Named turns come first, each shown by rows before and after it. Which turns, in which order, take the first row of each pair that follows to the second? Write the first one first, as in the answered first pair.
turn Q_508:
-1.236,0.655,0.458,-0.678,-0.809,0.018,-0.094,0.939,-0.446,-1.425,1.296,-0.451,-0.451,0.913,-0.883,-1.076,1.329,-0.838,-1.506,0.634,0.191,0.034,-0.850,0.095 |-> -0.854,0.488,0.230,-0.559,-0.189,-0.483,-0.019,1.196,-0.505,-1.229,0.512,-0.583,-1.182,1.154,-0.799,-0.650,1.212,-0.881,-1.419,-0.116,0.517,0.697,-1.090,-0.505
0.086,1.001,-1.143,0.409,0.007,-1.426,0.803,-0.202,-3.238,-1.440,-2.818,0.070,-1.842,-0.204,2.446,-0.779,1.106,0.283,-0.555,-0.411,0.547,-0.489,-0.889,-2.493 |-> 0.542,-0.400,-1.264,1.853,-0.365,-0.171,-0.324,0.835,-1.889,-0.661,-2.823,-0.721,-1.936,-2.081,1.279,0.384,2.648,2.194,-0.493,-1.510,0.823,-0.899,-0.978,0.584
-0.380,1.837,0.647,3.237,2.087,-0.755,-0.381,0.708,0.176,1.213,-1.818,0.125,-2.287,1.403,-0.418,0.449,1.375,-1.127,0.319,-3.153,0.306,0.356,1.221,-1.211 |-> -0.518,0.543,1.628,3.668,1.220,0.991,-1.568,0.402,0.420,1.055,0.000,0.750,-1.461,-0.499,-1.381,0.582,2.241,-0.476,-0.020,-1.580,-0.326,-1.114,2.730,1.593
turn Q_989:
0.137,0.789,0.096,-0.655,0.433,-1.284,0.551,-1.168,-0.874,-0.598,0.077,0.199,0.548,0.969,0.722,-0.359,-1.249,-1.063,-0.226,1.467,-0.222,0.054,0.930,-1.870 |-> 0.009,0.615,0.968,0.025,0.149,-0.394,0.034,-1.517,-0.245,-0.727,1.004,0.658,0.946,0.196,0.597,-0.550,-1.124,-0.975,-0.805,1.607,-0.780,-0.081,2.264,-0.493
-0.476,-0.046,0.384,1.790,-0.478,0.565,0.329,-0.531,-0.196,0.167,0.204,-0.622,-1.409,-1.013,0.803,-0.183,0.714,0.159,0.520,-1.378,0.243,-0.149,-0.423,0.226 |-> -0.176,-1.054,-0.179,0.541,-0.354,1.238,0.196,0.031,0.025,0.217,0.437,-0.261,-1.031,-1.719,0.107,0.325,0.876,0.893,0.918,-0.508,-0.165,-0.273,-0.927,0.983
-1.317,-0.057,-0.785,-0.044,-0.084,0.648,0.204,0.346,-1.404,0.178,0.523,0.415,-0.366,-0.067,1.493,0.320,1.250,-0.108,-1.503,-0.337,-0.245,-1.398,-0.965,-0.229 |-> -1.487,0.001,-0.418,0.234,-0.132,0.626,0.346,0.194,-1.290,-0.016,0.788,0.107,-0.249,-0.184,1.320,0.045,1.294,-0.256,-1.753,-0.242,-0.659,-1.314,-0.641,0.267
-0.402,0.525,0.135,0.194,-0.053,-1.520,0.257,-1.038,0.179,-0.108,0.337,0.537,0.788,0.346,-0.054,-1.312,-1.405,-0.540,-0.095,1.002,-0.026,0.669,0.220,-0.783 |-> -0.225,0.178,0.375,-0.094,-0.741,-1.162,-0.385,-0.815,0.237,0.194,0.571,0.648,1.539,-0.045,-0.443,-1.032,-1.230,-0.573,0.010,1.317,-0.305,0.232,0.618,0.046
turn Q_857:
1.423,-0.112,-0.669,-2.416,0.258,-0.542,0.453,0.153,-0.065,-0.454,-1.254,0.293,0.870,0.229,-0.430,-0.921,0.709,0.732,0.995,-0.317,0.070,1.595,-1.843,-1.480 |-> 1.257,-0.293,-1.054,-2.536,-0.208,0.161,1.056,0.184,-0.801,-0.203,-1.014,0.203,0.746,-0.437,-0.102,-0.859,1.082,0.699,0.886,-0.009,0.054,0.908,-2.109,-1.027
0.709,1.955,2.331,-0.307,0.665,-1.289,0.866,0.635,1.721,-0.852,-0.646,-2.036,-1.046,1.990,1.207,0.653,-3.068,1.229,-0.070,-0.864,-0.003,2.129,0.437,0.026 |-> 1.700,-0.056,1.613,-2.767,0.003,0.354,0.448,0.419,2.036,-1.601,0.311,-1.052,1.128,0.222,0.633,1.255,-2.535,2.170,0.315,1.897,-1.525,0.939,0.134,1.964
-0.679,0.042,-0.320,1.397,0.464,0.865,-0.942,-0.329,0.910,0.334,-0.152,0.371,-0.319,0.714,-0.402,-0.438,-0.205,0.079,0.624,-0.448,-0.078,-0.065,0.214,1.524 |-> -0.716,-0.491,-0.423,1.554,0.368,0.671,-1.085,-0.437,0.980,0.463,-0.200,0.403,-0.272,0.759,-0.503,-0.566,-0.314,0.297,0.713,-0.170,-0.272,0.009,0.223,1.596
-0.936,-0.287,-0.631,3.537,-1.427,-0.219,-1.738,-0.124,0.536,-0.067,-0.488,-0.956,-1.070,-0.071,0.391,0.075,1.983,1.038,-0.006,-0.805,1.244,-0.613,-1.430,1.696 |-> -0.580,0.263,-0.250,3.110,-0.053,-2.101,-1.977,-0.899,1.878,-0.544,-1.173,-1.651,-0.342,1.238,0.278,-0.679,0.298,0.745,0.965,-1.021,1.027,0.834,-0.350,0.863
turn Q_478:
-1.779,0.854,3.165,3.850,0.552,-0.122,-0.073,-2.428,1.586,0.628,1.331,-0.699,-0.519,0.118,0.083,-1.090,-0.530,-0.419,-0.967,-0.968,1.216,-0.911,3.357,2.065 |-> 1.032,0.274,0.313,-2.682,1.906,-3.025,0.061,-1.807,1.978,-0.465,-0.737,0.845,2.031,1.131,-0.487,-1.817,-3.423,-0.140,1.555,1.950,-1.148,1.660,1.365,-1.380
-1.867,0.465,-2.110,-0.592,-0.158,1.321,0.393,2.228,-1.344,-0.479,-0.722,0.440,-0.834,-1.594,0.493,0.795,1.290,-0.480,0.124,-1.084,-0.342,-0.110,-3.596,-0.603 |-> -3.362,2.220,1.121,2.713,0.534,0.470,-0.113,1.150,-0.024,-0.506,0.431,-0.174,-1.560,-0.948,1.181,0.217,0.650,-1.747,-0.747,-2.061,0.617,0.219,-0.355,0.442
-0.118,-0.054,-0.207,0.539,-0.316,0.778,-0.500,0.377,0.274,0.480,0.243,0.132,-0.304,-1.059,-0.489,0.573,0.092,1.046,-0.217,-0.427,-0.134,-0.130,-0.210,1.299 |-> 0.035,0.488,0.848,0.977,0.148,0.015,-0.688,-0.631,1.138,0.307,-0.063,-0.091,0.213,-0.321,-0.363,-0.019,-0.967,0.392,-0.067,-0.639,0.078,0.470,0.805,1.005
-0.187,-0.446,1.745,1.088,0.495,-1.848,0.910,-0.933,1.219,-0.514,1.236,-1.828,-0.926,-0.905,-0.815,1.392,-1.352,-0.491,1.142,-1.622,1.134,1.338,2.611,1.782 |-> 1.271,-1.857,-0.571,-2.740,0.544,-2.375,1.175,0.144,0.545,-1.016,-0.225,-0.716,0.201,-0.912,-0.769,1.619,-1.932,0.016,2.298,-0.027,0.264,2.164,0.512,0.348
Pairs:
(2 to 3 turns a pair)
-1.227,1.024,0.510,0.308,-1.373,1.083,1.482,-0.110,-2.742,-0.684,1.916,0.902,0.294,0.639,1.196,-0.478,0.319,-2.301,-2.196,2.251,0.739,-1.769,-0.002,-0.764 |-> 0.174,1.567,-0.849,-2.020,0.853,-2.028,0.995,0.367,-1.172,-0.754,-0.650,0.399,0.608,2.240,0.467,-0.430,-1.381,-1.190,0.018,1.597,0.260,0.821,-1.292,-2.927
Q_989, Q_508, Q_857
1.284,-1.096,-2.665,-3.290,-0.485,-0.329,0.758,0.983,-1.497,-0.318,-1.335,0.835,0.509,-0.086,0.292,0.290,-0.045,0.242,0.526,0.912,-0.906,0.119,-2.562,-3.158 |-> 0.981,-1.936,-2.703,-0.683,-0.864,1.619,0.005,2.087,-0.784,0.560,-1.211,0.172,-0.667,-1.579,-0.440,1.795,2.280,1.932,0.688,-1.044,-0.084,-0.539,-3.001,-0.578
Q_857, Q_508
-0.203,1.057,0.212,-1.063,0.325,-0.792,-0.472,-1.564,1.712,-0.587,1.716,0.536,1.329,0.351,1.073,-1.284,-2.767,-0.184,0.318,1.090,-1.060,1.083,0.856,0.935 |-> 0.103,-0.164,-2.658,-2.844,-0.304,0.326,0.354,0.229,0.039,-0.161,0.577,0.824,0.738,-0.391,0.809,-0.145,-1.364,0.741,0.315,1.001,-0.738,0.784,-2.256,-0.597
Q_478, Q_508
-0.531,0.677,-0.119,-0.866,-0.005,-1.366,0.845,-0.267,-1.398,-0.555,-0.644,0.900,0.191,1.266,0.989,-0.950,-1.057,-1.813,-0.427,0.780,0.259,0.209,-0.692,-2.046 |-> -0.762,0.376,-0.494,-0.447,-0.350,-0.379,1.166,0.020,-2.206,-0.462,-0.356,1.108,0.129,0.532,1.471,-0.447,-0.067,-1.790,-0.796,0.872,0.534,-0.434,-1.664,-1.427
Q_857, Q_857, Q_857
1.155,1.378,0.543,-0.097,0.647,-0.716,-1.766,-0.670,4.274,-1.033,-0.195,-1.017,1.358,-0.645,-0.611,-0.860,-0.304,0.267,1.056,-1.011,-0.558,1.743,2.600,2.536 |-> 2.007,-0.308,-1.310,-3.408,-0.460,0.632,-1.053,-0.153,2.359,-1.488,-0.297,0.439,2.567,-1.650,-0.407,-0.451,0.091,0.463,1.232,1.801,-1.294,0.886,0.604,1.674
Q_478, Q_508
0.106,-0.783,-0.368,0.454,-0.535,0.518,-1.350,0.218,1.610,0.232,0.577,-0.799,0.187,0.271,-1.016,0.977,-0.311,1.182,0.773,0.351,-0.718,0.124,0.000,1.421 |-> -0.007,-0.572,-0.832,-1.705,-0.912,0.284,-0.396,0.011,0.070,-0.748,0.398,0.454,0.286,0.654,-0.058,0.475,-1.204,0.161,0.423,2.244,-0.972,-0.415,-0.662,-0.518
Q_508, Q_508, Q_857
0.347,0.586,-0.292,-1.449,0.538,-0.859,-0.311,-1.005,1.303,0.023,0.561,0.488,1.010,1.625,-0.562,-0.260,-0.750,-0.963,1.119,0.004,-0.655,0.105,0.495,-0.365 |-> -0.313,0.184,0.008,0.954,-0.040,0.611,-0.850,-0.214,1.139,0.701,0.502,-0.045,-0.512,0.883,-0.852,0.672,1.236,-0.076,0.797,-2.161,0.337,-0.720,-0.440,0.944
Q_508, Q_478, Q_478
1.783,-0.283,-1.057,-2.175,-0.205,-0.726,-0.334,0.412,1.324,-0.126,-1.272,0.213,1.060,0.122,-1.324,-0.396,-0.821,0.826,1.491,0.298,-1.387,1.196,0.711,-0.345 |-> 0.128,0.867,1.522,1.193,-1.053,0.422,0.619,-1.194,0.799,-0.564,1.003,-0.021,0.535,0.408,-0.164,-0.926,-0.681,-1.316,-0.709,0.141,-0.485,-0.136,2.922,0.544
Q_478, Q_478, Q_508
